In the data rows, 128 means zero.
Each row below has a hidden score, from 0 to 12, with 6 about the middle. What is it?
[ 84  97 159 124  87  80 123 125] -> 10
[144 133 128 147 118 167 170 135] -> 3
[165 141 136 135 122 120  94 137] -> 6
[ 84 111  75  98 150 128 148  60] -> 12
[155 122  86 205 180  93 117 147] -> 5
[128 125  98 141 124 115 195 130] -> 8
[111 187 161 112 130 197 148 130] -> 0
[120 133 140 161 169 130 105 142] -> 3
[123 152 162 168 133 129 143 158] -> 0
[142 162 111 168 155  93 133  85] -> 4
[119 100 108 123 145 110  89 126] -> 11
[ 97 181 188 116 163 135 132 157] -> 2
[113 130 161 123  77 149  81  62] -> 4
[106 151  99 161 107 125 164 123] -> 3
[108 175  86 121  84 167 117 192] -> 3
[ 81  85  89 158  95 146 124 125] -> 7
[141 114 151 126 129  76 103 153] -> 10
[ 97 118 148 182 151  94 124 144] -> 4
[110 142 163 157 110 117 141 159] -> 2
[149  83  78 173 146  71 158 164] -> 12
[180 119 153 138 111 144  77 115] -> 5
[140 115 122 127 130  62  40 168] -> 12
[166 158 102  89 145  95 136 134] -> 12
[123 118 149 155 117 140 145 141] -> 4
[128 121 126 127 135 135 119 144] -> 7
[143 123 144 144 102 152 169 138] -> 4
[167 141 119  53 131 118  95 137] -> 12
[ 84 127 146 117 135 172 171 125] -> 5
[103 132 143 137 109 149 202 104] -> 4
[148 115 167 124 136 160 116 157] -> 5
[145 115  99 116 180 166 186  92] -> 8
[ 85 146 199 112 125 118 149 176] -> 5
[ 86 117 171 114  85 130 170 130] -> 7
[157 114 168 142  89 141 109 114] -> 4
[126  94 149 167 126 105 142 156] -> 6
[104 180 177 129 175 132 129 161] -> 1
[125 126 162 154 129  99 142 164] -> 5
[121 144 126 135 138 103 129 131] -> 7
[ 94 114  75 125   2 137 148 132] -> 9
[104 162 154 106 100 161 144 124] -> 3
[134 103 172  85  87 148 101  20] -> 9
[187 106 139 138 185  91 115 131] -> 10
[ 93 117 128 146  96 107 123 127] -> 7
[ 91 187  74  82  82 184 121 172] -> 5
[ 71 132  94 125 134 209  97 153] -> 4
[159 127 160 109 107 123  88 157] -> 8
[197  99  78 139 193 117  92 186] -> 12
[ 87  62 121 148 174 191  90 123] -> 7
[124 135 120 147 151 208 170 114] -> 1
[113 148 136 119 117 101 115 102] -> 7
[145 128  93  35  68 138 151   3] -> 12
[121  78 168 171 138 124 141 155] -> 5
[156 105 118 137 144  75 151  57] -> 11
[113 144 139 102 142 101 162  99] -> 9
[152 122 165 139  84 136 172 136] -> 4
[120 174 149 145  99 214 163  96] -> 0
[160 151 132 153 108 141  79 159] -> 2
[148 110  76 151 159 133 154 118] -> 8
[111 119 104 116 133 118 130 117] -> 10
[147 162 162 133 154 158 175 128] -> 1
[186 122 180 129 121 161 122  72] -> 3
[ 92 127 160 160 104 163 197 108] -> 0
[ 84 107 133 179 127 172 114 182] -> 1
[140 118 158 139  76 151  91 124] -> 4
[ 97 135 186 106 127 132 127 159] -> 6
[121 134 124 124 127 128 122 144] -> 7
[ 96 163 105 124 119 159 185 100] -> 4
[ 83 121 136 125  81 131 146 133] -> 7
[155  99  92 112 182 122  90 144] -> 12
[ 94  90 147 123  92  84 120 142] -> 11
[117 152 136 136  65 132  89 106] -> 3
[164 166 109 121  93 113  85 121] -> 6
[121 132 129 119 131 120 130 138] -> 8
[ 97 149 132 112 104 110  95 101] -> 7
[ 92 116 129 107  98 122 137 117] -> 9
[126 124 147 153 168 116 115 135] -> 5
[118 184 131 139 153 114 132 166] -> 3
[143 129 158  61 109 151  90 164] -> 11
[172  94  88 124 190 120 100 170] -> 12
[161 117  62 141  84  99 104 104] -> 11
[ 96 132 111  99 124 148 137  76] -> 8
[147 126  59 175  89 113  69  91] -> 6
[156 128 129 106 154 113 112 118] -> 10
[120 179  64 142 119 108 151 134] -> 6
